M: rows in a few groups, each row roughly a mix of its group's directions:
M (112 x 11):
[[-13 -13  -4  -6 -27 -41 -40   1  18   0 -35]
 [  9  -6  -9 -12 -29  20  48  -9 -36  11 -25]
 [ -3 -10  34  24   6 -39 -48  -6  14  -1   9]
 [-29  -3   8  14 -59 -20  19  -2   9 -22  11]
 [  0   9  30   3  -9   8 -38  18 -21 -28  44]
 [  3 -24   5 -13  27  -3  -3  52   6 -14  39]
 [ -2  23  12 -28 -10   9 -28 -20  49  -6 -27]
 [ -4   3  48  -8 -36  15 -13   8 -41   7  11]
 [ -9 -39 -30  -4  18 -41   5  23  31   1  -2]
 [  2  20  22   1 -18  12 -22 -54 -10  -2 -35]
 [ 13 -18 -10 -14  20 -36 -48 -14  17  19 -18]
 [ -5   8  27  21  -9 -49 -45  -4  10  -3 -10]
 [-19  29  16   2 -57  -2  -7 -24 -23   7 -11]
 [ 24  -5  18  -4  -3 -17  54  13 -13  39  -7]
 [-25  -4  24  29 -34 -49   6  -3  14 -12   4]
 [ 10   3 -37  20  35 -15  -5 -38  34  -1  -9]
 [ 20  14  13  13  44  28  32   8 -19   3  30]
 [ -7 -11 -36   8  48   8  30   0  17  -6  30]
 [-47  -2  30   3   7 -17 -46   5   9 -20   2]
 [-32  15  17  15 -39  10  10  13 -27 -29  27]
 [ 29  19   4  -9  41  48   4   7 -25   5   8]
 [ 21   6   4  22   6 -31 -25 -51  21 -16  -6]
 [ 22 -11 -43 -15  44  24  16   7  20   4  11]
 [  3 -32   6  11  18 -33 -31   1  44 -17 -13]
 [ 12 -21 -16  -4   8  50  14 -35  -1  -7  34]
 [  7 -12  26   1  33 -30 -46  27  14   7   5]
 [  5   5 -12 -28 -18  30 -41 -33   1  11 -30]
 [-30 -15 -14 -46 -22 -11 -20  17  27 -17 -16]
 [  6  -7 -17  21  33 -38  -5 -32  33 -20  10]
 [-19 -28 -25 -16   9 -18   9  55   2   1  23]
 [-11  -2 -22  36 -27 -25  43   2  18 -20   8]
 [ 41 -11 -30 -17  38   7 -22 -19  22  11  -3]
 [ 20  17  17  13  33  37  31   8 -19  -7  32]
 [-28  11   8   7 -63 -19  17   6  -9 -13   4]
 [ -4 -22 -30 -17  24 -19 -16  46   3  14  29]
 [ -8  -2 -24 -33 -41  13 -34 -13   3   4 -32]
 [ 31 -14  13 -29  -3 -13 -53  -6  -3  21 -17]
 [  3 -19   4 -26   3 -25 -51   7  -3  33 -22]
 [ 20  18  12 -10  10  48 -31 -37 -10   9 -12]
 [-24   3  38  29 -30 -38  19  16 -11   5   2]
 [ -2 -11 -45   7  48 -15   0 -14  32   7   0]
 [ 22 -10  12 -37  24   9 -42  17  20 -19  21]
 [-20  12  15  12 -29 -55 -15   2 -12  16 -23]
 [ 30   4 -30   4  31  32  30 -14  18 -18  21]
 [ -7  21  15  29 -32  -1  27 -33  26 -24 -19]
 [  9  29  11  22 -32   8 -19 -41  -4   7 -35]
 [-15   0 -25  12 -28   7  48 -37   4   6 -22]
 [-12  12  22  29 -19 -37 -28 -40   1  -2 -16]
 [-17  -5  -2  16  -8 -26  51  33  -5  -9  30]
 [ -9  -8 -37 -39 -37   4 -23  10   1   4 -32]
 [-28 -12 -40 -17 -39   0  38  -1   2   7  13]
 [  5 -21 -19 -14  26 -18 -21  43  16  -7  38]
 [-10  -6  -8  -6  11  20  49  36  -3 -22  33]
 [-19 -11 -26  -8   3  -3  41  48   0  29   4]
 [-35 -15 -20 -43  -7 -16 -37  18  10   3 -13]
 [-24  -1  33  21 -24 -24  41  25 -17   9   7]
 [ 16 -13  16  17  56 -31 -22   4  16   9  -8]
 [ -5 -16 -19 -38   4   6 -17  41  -2  36 -26]
 [ 11 -15  -7 -19  52  -8 -27  30  21  15 -13]
 [  9 -19  26   6  36 -31 -42  18  18  13   4]
 [-12 -13 -16 -12 -10  -5  44  48  28  -8  11]
 [ -1   7 -13  19 -38   2  57 -18  -3  -4 -20]
 [  6 -28  12  20  17 -15   6  24  38 -42  17]
 [  0  15  21 -10 -42  14 -27   1 -23  26 -37]
 [ 56 -11  -1 -31  16  30 -19  -5  -2   4  14]
 [-41 -11   5 -27 -40   4  19   4  -7 -12 -35]
 [-17   5  -2  34  10 -24  35 -13  17 -40  25]
 [ -9 -31 -25   9  27 -20  41   9  22   5  28]
 [ -7  14  35  28 -34 -46 -18 -10  -5  -2  -3]
 [ 17  10  17  35  14  19  33 -11 -41  24   3]
 [-16 -21  -6 -10  23 -21 -28  44  15 -13  33]
 [ 31   6   6   1  52  37  10  19  -9  -8  17]
 [ 23 -15 -17  -4  37   0   3  42 -10  20  36]
 [  6  16  -5 -24  -9  39  25  31 -33 -14  24]
 [-15  24  36  30 -43  -4   9 -19 -16 -21  -2]
 [-16 -17  40  -8   7  24  10  16 -53  -5  -1]
 [  1 -18   0   9  21   1  35  52  -5   0  35]
 [ 29  -8 -30  -5  37  -4  -8  27  -6  33  30]
 [  9   4 -21  17  19   3  45  -3  25 -41  22]
 [ 12  -8 -20 -22 -17  -2  31  28  48 -23   8]
 [ 28  -8 -30   4  48  11   3 -28  21  -5  23]
 [ 21   9  35  10 -11 -17 -51  -9  -9 -12  29]
 [ 10  -3 -28  27 -27  -6  43 -23 -32   8 -11]
 [  0  26  -1 -11 -30  34  -4   6 -32 -33  31]
 [-21 -15 -24 -17 -39 -39 -15  24   9  -3 -25]
 [ 34 -17 -17 -27  28  23  22  23  10 -17  28]
 [ 19 -18  -3   5  27   5  29  46 -11   4  38]
 [-22  -2   3  38  -9  -2  43   0 -42  16  -5]
 [ -8 -17 -40  -4  37 -27  15  19  36  -8   0]
 [ 10 -23 -13   3  57 -33  -7  14  13  19  -6]
 [ 20  11  11 -23  29  -8 -45  44  -3  -3   4]
 [-24   9  34  25 -28 -45  13  21  -9   5 -10]
 [-24   2 -11  17  18  20  50  11  -4 -16  37]
 [ 16 -25 -29 -10  59   6   8   8  14  15   7]
 [ -5 -10   8 -13  16  39  11  35 -19 -13  44]
 [ -8  25  38  16 -32 -30 -29  -4 -16  -1 -23]
 [ -6 -11  21   4  28 -44 -11  39  15  22 -19]
 [ 26  -1 -10 -36  29  30  18  38 -13  11  10]
 [ 13   9 -21  12 -33   6  56 -19   1   8 -22]
 [  6 -13  12  -8   2  30  50  20 -23   9  34]
 [-21  17 -16  20 -31 -22 -17 -37  14 -12 -34]
 [ 25 -10 -16 -26  17   1   2  40  40  -9  28]
 [ 17 -21  25  20  34  -9 -29  -7  39 -25  -2]
 [  9  21 -24  31  15  25  37 -30  16 -22  12]
 [ -9   3  39  31 -23 -49 -21  -7   1   3  -1]
 [-29   7  -1  23 -37  -3  42 -19 -15   1 -29]
 [-33 -14  10   5  20  -4  21  57  -1   7  21]
 [  3  22  31   6 -29  22 -35 -41  -3  -7 -15]
 [ 21   4 -46 -25  10  38   5 -30   8  -2 -16]
 [ -9 -18  36  12  26 -35 -16  40   9  14   8]
 [ -6   7 -36  -6 -22  34  44 -29  -6  -4 -11]
 [ -7  -3 -40  -9  32  35   0   3  -2  43  -8]]
the one row of each list that fits no group (the others fit one group, some only roughly):
    z96: [-38  17  14  37 -14 -24  -2 -20  30 -23 -10]
    z126: [ 24 -11  23  -9  34   4 -32  21   8 -23  38]
    z579: [  3  23  26  26  -1   0 -34 -53  -3  -9 -11]
    z419: [ 14  10  18  21 -30 -32 -16 -48   3  12 -17]
    z687: [  3  -5  20  -7  23 -10 -29  29  34 -29  35]
    z817: [ 23  -9 -11 -23  50  -7 -10  41  -2   3  21]
    z469: [ 13  28 -42 -24 -21  26  20 -18  -3  -8 -28]
    z237: [  0 -18 -11 -34  29  -6 -36  39   6   3  25]
    z758: [ -2 -28 -26 -24  29 -34   0  33  29  -4  -2]
    z202: [ 11   2   0 -28  -7  15 -30 -31 -40  23 -30]
    z525: [17 -1 -5 23 33 -4 23 39 19 11 39]
 => z817
    z257: [ 37 -16 -33 -37  29  19  -4  17  16  10  -3]
    z756: [-37   6  29  32 -21 -42 -11  17  -1 -12  -2]
    z135: [ 22 -26 -24 -27  50  -1 -20   6  16  13  14]
    z853: [ 13  -5  -6  11  -1   3  56   9  19 -30  35]
    z605: [ -3 -11 -26 -11  23 -23 -10  47  32  12  23]
    z148: [ 46  -2 -28 -24  21  44   1   0   8   9   0]
    z620: [ 13 -25 -31 -21  44   6 -25 -14  17  22 -17]
    z909: [-14  -5  29  28 -18 -54 -19   5  15 -12 -11]
    z139: [-11   7  40 -14  13   9 -55 -14  12 -19  -7]
    z799: [ 20  -5  22  34  38   0   9  26 -15   7  38]
 => z853
    z881: [-21 -18   0 -38   4   6  12  58  12   2   8]
    z535: [-22  11  22  14 -51 -40 -10   4  -2 -12 -15]
    z50: [ 14 -34   6 -11  54  12 -11  21  14  14  22]
    z154: [-19  23 -40  -8 -31  21  30 -19  -9 -13 -23]
    z414: [ 27 -29  -2 -19  51   2 -16  15  21  24   1]
    z518: [ -1  -2  26  17   0 -36 -49 -26  -3  13 -23]
    z811: [  6 -19 -21 -43   7 -16 -40  19  25 -15  12]
    z228: [ 37   5 -18 -30  32  15  -8  24  18  31  14]
    z223: [27 -1 20 22 59 21 10 -2  9 -7 18]
    z834: [-22   7 -12 -18 -61   9 -14 -25  -8   7 -15]
 => z518
    z904: [ -8 -17  -8   8   3 -10  42  42  13 -28  30]
    z137: [  1 -27 -18 -13   3 -17  17  45  26 -27  26]
    z711: [-14  30  -6  19 -51  -8  25 -26 -16 -10 -16]
    z589: [ 17 -20 -22 -11  51  -6 -29  -6  18  22 -19]
    z669: [-16  15  39  21 -29 -16  -2  -6 -49  10  -2]
    z965: [ -5 -25 -53 -36 -12  23  10  10  17  -4  -1]
    z592: [  8 -23 -17  -7  17 -28 -36  19  21 -28  33]
    z545: [-15  -8  -6 -23  32  15  10  61  -3   1   2]
    z27: [-17  25  22  18 -33 -27 -41   1  -9 -27   4]
    z495: [-18 -22 -14   2  -7   0  50  38 -29   8   7]
 => z669
    z892: [-18  13  17  51 -16  -1  42 -19 -17   0  -9]
    z859: [ 24  28  34  13  31  29 -22 -26 -16  11  -1]
    z383: [ -7 -16 -17 -19 -14 -12 -45 -30  25  11 -33]
    z227: [ 14  19  16  49  -5  -7   3 -47   5 -22   2]
    z102: [ -4  14   6  20  -5 -25 -42 -35  34 -22  -5]
    z723: [ -6 -30 -30 -32   2 -19  -8  43  12 -14  21]
    z930: [-25   2  40  11 -30 -15  19   8 -19 -31  29]
    z957: [ -3   9  -9 -25 -26 -16 -43   7 -14  14 -44]
    z793: [-33  19  35  26 -42 -10   1  -8 -24  -1  -8]
    z199: [-22   4  23  16 -29 -18   9 -35 -10  10 -45]
    z559: [  3  -5 -13 -17   4   8 -41 -45  10  27 -30]
    z440: [-32  10  11  -9 -37   9  29 -18  13 -10 -42]
    z738: [ 12   7 -30   2  24  48  40   1   0  -2  19]
    z446: [-20  36  -3  11 -50 -13   9 -18 -14 -15 -26]
 => z199
    z353: [-35   9  23  19 -22  15  36  12 -29  -8  27]
    z88: [ 16  23  10  30  -7  28  27 -37  -4 -25  25]
    z37: [-10 -21 -26 -16  38  12  29  32   6   1  32]
    z213: [ -6  11 -21   2 -19   3  11 -32 -31  38 -38]
    z755: [-17  22  13  31 -43  -1  41 -14 -15 -13  -1]
    z68: [ 19  -7  -7   4  19 -32 -36 -26  32  15 -30]
    z128: [ 27  -9  -1   8  41  -6 -30  22  -2  -5  45]
    z297: [-27  22   2  -5 -34  11  32  32 -31 -20   9]
    z303: [  0  18 -18 -34 -42  35 -19   0 -16  -6 -25]
    z25: [  5  14 -31 -38   1  30 -14  -9 -28  31 -20]
    z488: [ 13  -5 -37 -16  23  35  37  28  13  -5  10]
    z256: [ 13  -3 -35 -18  -7  47  30 -32 -10  -2   7]
    z876: [ 21   3  29  19  47   9 -22  14  -7   3  37]
    z792: [-12 -27 -13 -34  21   6   8  51  -6  19  13]
    z337: [  5   0 -30 -29  -4  41 -14 -39  -1  21 -18]
 => z755
    z949: [ 15 -17 -38 -17  51  16  -7   5  15  21  14]
    z851: [-21   7 -42 -13 -14  47  19 -15  -3 -24  -3]
    z56: [-24 -22 -25 -21  29 -12 -23  22   2  42 -10]
    z572: [ 20 -23 -10 -43  19  26   2  41  -6  13  17]
    z478: [ 20  15  26  42  -8   8  14 -44 -20 -15  -4]
    z311: [ -6   8  33  40 -16  11  28 -30 -24 -24  -4]
    z521: [-34  15  -9  27 -43 -14   3 -32   4 -19 -18]
    z931: [ 26  13  17 -13  -1  19 -42 -21  45  -4 -10]
    z373: [-35 -10  28  39 -15 -11  22   1 -31 -24   6]
    z127: [ 13 -18  11  -5  41   8  -7  43 -19   5  38]
    z429: [-39  17   7  31 -44 -26   5  -7  -5 -17 -16]
    z558: [-57 -10  13  -4 -25 -20 -23  -6  -4 -23 -19]
    z10: [-16   3  34  33  -1 -23  -7 -38 -13 -15  32]
    z484: [-16  13   7  16 -23   9  54   3 -15  -7  39]
 => z931
    z801: [  5   7 -35 -32  -1  42  31  13 -20  11  15]
    z745: [ 47 -13 -22 -30  28  14 -25   6  14  17  -6]
    z674: [ 20 -16   1 -38   2  32  14  43 -20   9  18]
    z693: [-27  -6  11  12  16 -35 -49  19  22 -10 -12]
    z259: [ -6  13  49  14 -40   1   7 -13 -29 -18  15]
    z225: [-50  -7  -2  12 -26 -23  21  20  25 -26  -2]
    z750: [-27  -3 -26 -14 -53 -32  13  14  -4   6 -12]
    z623: [ 16 -30 -24 -35  34 -19 -15  29  19   9   1]
    z386: [ 18 -28 -27 -35  31 -19 -18  26  23   9  -6]
    z665: [  1   9  39   0 -15 -10  22  45 -32   3  25]
    z987: [ 27   4  14   4  39  24   3  16 -14  -4  50]
    z18: [-10 -22  -1 -31  28  -1 -20  48  14  -9  26]
    z906: [  9 -34 -22 -33  38 -20 -13  28  16   9   9]
    z926: [ 23   9  15 -24   4  28  -2  37 -25 -13  40]
 => z987
    z800: [ 10   0 -29 -31   0  62   9  -6  -5  -3  11]
    z980: [-13 -27 -21  -4  11 -37 -16 -17  32  12 -37]
    z53: [  5  14 -12 -42 -24  10 -16 -25  29   5 -38]
    z868: [ 11  14  -3   9   4  55  36  -2 -17  -6  30]
    z694: [-48  -7  -9  -9  -9 -31 -29  18  31 -18   0]
    z250: [-17 -30   6  10  36 -25 -39   6  33   4  -8]
    z325: [  2  11 -30 -30 -18  50  25   9 -21  -1  10]
    z403: [  3 -12 -10 -45  -2  -3 -59 -11  -4  -8  -6]
    z920: [-14 -12 -35 -21 -25   7  37  41 -10 -12   9]
    z916: [ -8 -23   3 -13  -6  -1  36  52  19 -21  19]
    z70: [ -1 -22 -42 -18  39 -20 -13  12  29  15 -11]
    z464: [-24   7  -9   3 -31  34  45  -2 -24 -18  15]
    z709: [-39   5  25  18 -30 -30  22  22  -7 -25   2]
 => z980
    z280: [  6 -24 -52 -30  22  23  22  11   6  11   7]
    z80: [  1  19  28  23 -42 -41  19 -10 -15   9 -11]
    z364: [ -9 -14  -3 -12   9  12  63  26  -7  22 -10]
    z570: [ -1  25  25  18 -54 -30  -1 -15 -17  -3  -4]
    z428: [ -6   2  24  -9  10  -8 -56 -10  32 -29   6]
    z455: [  7 -12 -27 -30  31  -5 -35  30   6  29  12]
    z532: [-44  19  24  30 -37  -7  23   0 -14 -11  -3]
    z875: [-15  22   2   3 -42  17  41   7 -32  -3  22]
    z266: [  5 -10 -18 -13  20  -8 -47 -18   5  42 -25]
    z696: [ -3  26  37  15 -47  18  -6 -17 -26   1 -15]
    z575: [ 17 -21 -20 -44  30  20   0  20  27 -15  17]
    z676: [  7 -31 -50 -31  18  21   4  15  23  -3  -3]
    z710: [-43   9  27   7 -39  -3  12  28 -27   8 -11]
    z790: [-31 -13  26 -14 -27 -37  -9  41 -10   0 -10]
 => z575
    z788: [ 33   9 -28  -2  30  50   8 -19   6   7   9]
    z765: [ 21  -9  -5 -31  31  41  -3  28 -11   1  30]
    z124: [-14  28  29  32 -39  -3  -7 -34 -17  -1 -14]
    z30: [-31 -11  25  10 -12 -60 -19   1   0  -6  -8]
    z45: [ 21  -2   0  -7  33  51 -17 -36  16  -4   0]
    z12: [ 14  25 -26  -4 -22  16  27 -35   3  27 -33]
    z21: [ 38 -10  22 -30  32  18 -32  13  -8  -5  22]
    z274: [-15  16  33   4 -32  15 -10 -30 -41 -21   5]
    z720: [-13  10  -7  22 -42  -8  25 -41  -5 -10 -30]
    z346: [ -2  12  12  -3 -10 -36 -44  -3 -11  21 -43]
    z444: [-12 -27  -3  10   6 -58  -7  26  24 -10 -15]
    z258: [ 14   1  27   6  11   3 -56 -30  18 -10 -21]
 => z274
    z375: [  2 -13   3   9  38  -1  12  47 -20  23  31]
    z97: [ 27   7  -9 -18  35  58  -1 -11  -6   4   5]
    z477: [-30   6 -23  29  16  -9  -6 -31  41 -26   1]
    z234: [ -9  16  -8   9 -29 -16 -24 -48  24 -20 -23]
    z716: [-19   2 -18 -12 -37  12  48  -9  -9   6 -34]
    z814: [ 30  -2  13   8  50  41   2 -10   9 -11  19]
    z923: [  0   5 -10  40 -16  -7  63   2  -4   7   0]
    z815: [ -9  26  38  25 -36  -6  23  14 -18 -24  17]
    z273: [-13  31  43  25 -30 -26  -8  -8 -25   1  -6]
    z2: [ 25 -23 -38 -26  40   0   3  18  27   4   3]
 => z477
    z646: [ -1  25  37  14 -49  20   3  -8 -28  -6 -10]
    z544: [  0 -15  20   5  37  14  15  47 -19   9  31]
    z918: [-48  -7  26   7 -23 -38  11  26  -8 -10   3]
    z111: [ 18  24   3  33 -10   4  -4 -60   6 -10 -12]
    z430: [-21  -2  24  35 -16 -58   7  -4   6   2   5]
    z196: [  3 -22 -44 -26  10  23  27  35   8 -11  14]
    z611: [-10 -19   3   6   6 -49 -38 -12  27  10 -25]
    z191: [-26   0  21  -1 -14 -48 -43  14   6   1 -18]
    z361: [-29  21   0  16 -49  -3  38 -12 -17 -12 -11]
    z435: [ -3  15   5  33 -22  10  61 -13  -1   3 -13]
 => z191
    z193: [ 21  -3 -28 -12  -6  38  42 -36  -1  10  -1]
    z941: [-15  23  11  -1 -30   9  10 -36  -1  16 -50]
    z672: [ 12  14  39  28   9  18  24  14  -5 -33  33]
    z763: [ -6 -16  16 -12 -10 -57 -32  20   8   5 -21]
    z207: [-12  22  21  41 -16   1   7 -48  -7 -10 -21]
    z643: [ 14 -25 -16 -12  40  -4 -41 -14  25  17 -20]
    z292: [-28  14  29  38 -24 -32   4 -25  -5 -21   4]
    z768: [ 13  -9   1  -8  39 -12 -59   7  23  -1  -3]
    z335: [  1 -11  16  11  35   1  13  52   5   3  37]
    z636: [ 21  17 -34 -16 -16  37  37 -22   3  -9 -16]
    z289: [ 10 -31 -12  -8  39 -25 -34  12  31  -4 -20]
 => z636
    z116: [-30 -18 -10   8 -26  -5  55  24 -14 -11  -1]
    z6: [  3   0  36  -5 -17 -41 -47  19  10  -4   3]
    z618: [  7 -15  12  20  42 -49  -9  27  12   2  -5]
    z382: [ 15 -33 -24 -14  48   9 -19  -8  33   4  -2]
    z971: [-18   8  34  30 -27 -35 -33  -5  -3 -17  12]
    z994: [-14  16 -25 -19 -23  46  26  10 -23 -23  10]
    z542: [ 23   8 -24 -20  -3  -2 -41 -38 -10  23 -26]
    z20: [ 15   1  -4  48  18  -3  36  11 -16   1  38]
    z204: [-18 -23 -46 -32 -36  -2  -8  -3  16   6 -18]
    z334: [  8  -5  18  -1 -10 -40 -51 -28   5   7 -23]
    z395: [ 24  28   8  21  -7  15   5 -54 -13  16 -24]
 => z6
    z659: [ -6 -21  -4 -12   9 -13   1  49  31 -26  33]
    z321: [-39  23  26  36 -34  -7  18 -11 -16 -10  -2]
    z388: [  9  -2   2  44  34 -14  14  21 -18   9  40]
    z543: [ -7 -11  15  12   5 -31 -38  47  -8  14  24]
    z343: [-11  18  14   7 -43  19  26  -1 -32 -22  30]
    z982: [ 22 -23 -27 -25  40  30  24   1  12  21  -4]
    z707: [ 24   0 -27  28   8   4  52  14 -12  14  23]
    z573: [-15  12   5  21  -7 -24  54  18 -22   8  28]
    z580: [ 10   1 -48   9  39   4  -8 -23  29  19 -14]
    z666: [ 28   2 -27 -38  32  37 -22  11   1  -4   6]
 => z543
    z742: [ 32 -13 -17 -19  37  34  15   5   3  -6  37]
    z779: [ -9 -10  21  17 -21 -49 -21  23  18 -26 -15]
    z63: [ 16  -5 -11 -13  39  -5 -27  37  22  12  34]
    z465: [  2 -36 -43 -22  16  -3   8  32  28 -14   2]
    z885: [-14  21  53  32  -4  10  -7 -27  -9 -22  -4]
    z798: [ 10 -24 -20 -17  28  -3 -41 -22  30  13 -25]
    z928: [-12 -18 -30 -42   3 -14 -15  43  21  12   6]
    z925: [-18   7 -20 -28 -58  23  -2 -17  -5   6 -13]
    z347: [ -8  15 -15  21 -32 -23  -4 -46  14  -5 -34]
    z526: [  5  30  -3 -21 -31  48  -5 -14 -32   4  -7]
    z443: [  2  -2   2  -3   7 -24 -43   8  45 -30  24]
    z626: [28 -9  3 16 38 -6 -6 29  8 -9 48]
    z653: [ 37  -2 -30 -14  29  46  14  -5   8   0  16]
    z565: [  8 -31 -14 -29  50   3   9  33  13   9   7]
 => z565
    z278: [ 16  -5 -12 -22  15  52  28  26 -15  11  18]
    z905: [-21  28  -7  13 -54 -18  26 -10 -11 -10 -20]
    z690: [ 29  13 -33  17  21  14  25 -27  32 -25  -1]
    z751: [-10  16  37  35 -12 -34  26  21 -13 -14  18]
    z118: [  8 -11 -27 -20  15  58  17  -7  -6 -11  26]
    z857: [ 38  18   4  11   5  12 -32 -52  -4 -12   2]
    z101: [-35  -4   6  34 -27 -12  45   2 -16 -20   0]
    z808: [ 32 -22 -39  -1  30 -15   1  -8  36  20  10]
    z598: [ -2 -14 -25 -20  15 -36 -33  10   5  28 -36]
    z9: [ 20  16   8  25  -4  -1 -28 -61   4   3 -11]
    z422: [-18 -11  -3 -21 -15 -22 -48 -15  20 -38  -2]
    z210: [ 13  24   5  37 -22   5  27 -48  -3   2 -18]
    z629: [ -4  21  39  29  -8 -28  15  34 -21 -19  12]
    z261: [  2   7 -33 -41 -13  25 -22  -3 -19  21 -32]
 => z808
